Each named turn below is shown by a few rows before and after it. Which turns, in which order, take the first row of each later pair to the second? The first pair is answered.
Z490:
[ -2  -1   0 -12  -2  -3   9  -1   3   2  -3   5   5   5  -2]  ->  [-1 -1  1 -7  1 -4  9  1  0  1  0  0  5 11 -6]
[ 3 -4  3  0 -8  2 -1  2 -4 -6  8  4  4  5 -7]  ->  [ 3 -5  2  1 -6  6 -7  2  1 -3  5  2  7  9 -1]
[ 6 -2 -5 -2  2 -6  8  2 -2  3  3 -1 -5  2 -3]  ->  [ 5 -3 -6 -2  4 -2  1  3  2  5  1 -3 -2  5  5]
[  1   0   7  -5   7 -11   8  -5 -13   2   6   2  -3   1 -15]  ->  [ 4 -4  3  0 13  0 -9  0 -3 11  0 -7  4 16  2]
Z987:
[  2   6 -10  -8 -10   3  10  -6   0  -2  -1   5   2 -11   2]  ->  [  0   2  -4  -3 -11  11  -3  -7   1  -3   2  -1  12   3  10]
[ 3 -1  4  1  8 -3 -2 -2 -3  3  6  1  2 14  0]  ->  [ 3  1  2 -4  9 -8  8 -1 -3  4  3  6 -5  3 -5]
[  8   1  -9   4  10  -2   2   6  -2   7   3  -7  -4  11 -11]  ->  [  0   3  -6  -8  -2  -6  14   1   1  -3   0   6  -8 -10  -9]
[  5  -2  -3   3  11  -1   2   3   5   5  -1 -10   1   6   2]  ->  [  2   1  -5  -4   5  -4  12   1   7   2  -4  -2  -4 -10   1]
Z177:
[ -5   1   9   4  -3   2   0   2  -5 -10   3   1   7   5   1]  ->  [-2  2  2 -3 -3  5  1  3  5 -4 -6  4  4 -1 12]
[  3   2  -2  -6  -2  -7  13  -1   0   0  -2   7  -4 -12  -3]  ->  [ 4  1  1 -4 -1 -8 13 -1 -5  0  2  5 -5 -9 -9]
[ 3 -3 -8 -1  3  8  0  4  6  5 -5 -2 -5  2  7]  ->  [ 4 -4 -4  4  6  5  2  5 -2  3  5 -7 -4  9 -3]
[ -2  -7  -8   3   7  10 -12   1   2   1   0   4   1   3   9]  ->  [  1  -7 -10   6  13   8  -9   2   0   3   2   0  -1   6   2]

(2 to 4 turns a pair)
[  4   3 -14   2   9  -3   4   0   9   2 -12   6   2 -12   2]  ->  [  6   2 -14   9  15  -1  -3   0   8   5 -11   0   5  -1   2] : Z987 then Z987 then Z987
[ 7 -3 -2 10 11  3 -5  3 -9 -5 10 -5  3 19 -2]  ->  [ -4   1   2  -7  -9  -1   7  -7  -4 -17   5  14  -3  -9   3] : Z987 then Z987
[  1   0 -11  -6  -3   5 -12   5   6  -1  -3   2   4   3  12]  ->  [  3  -1  -7   1   0   4 -14   5  -2  -3   4  -4   7  14   3] : Z490 then Z177 then Z987 then Z987
[  2  -4 -12  -4   2  -7 -10   2  13   6  -1  -1   5   8  17]  ->  [  1  -1  -4  -1   1 -20   9   1  -7  -2  15   1  -1   0 -12] : Z177 then Z987 then Z177
[-5 -3  5 -4 -5  8 -8 -2  6  0 -4  6  7  4 11]  ->  [ 0 -4  4  7  4  6 -8  2 -2  3  4 -4  6 15  0] : Z987 then Z177
[ 11   3  -6   1  14  -6   9  11   6   5   2  -4  -7  -8 -11]  ->  [ -2   0  12   0  -3   8 -13   3  11  -9   7  -1  12   3   9] : Z987 then Z987
[-3  0  3  3  3 -4 -4  5 -6 -5  3  4  5 13  5]  ->  [-7  2  3 -6 -3 -7  2  3 -3 -8  0 12  0  0  6] : Z177 then Z490
[  1   1   3  -2 -10   6  -6   0   4  -1   2   3  10   2  12]  ->  [ 5  2  3  6 -1  3 -7  3 -3  3  6 -5 10 12  3] : Z987 then Z177
[-15   1  10   2 -15   7  -9 -10  -2 -11   3   5  12   4   8]  ->  [  4   3 -12   6   8  -8  14   2  -8   6  -2   0 -10  -6 -17] : Z987 then Z987
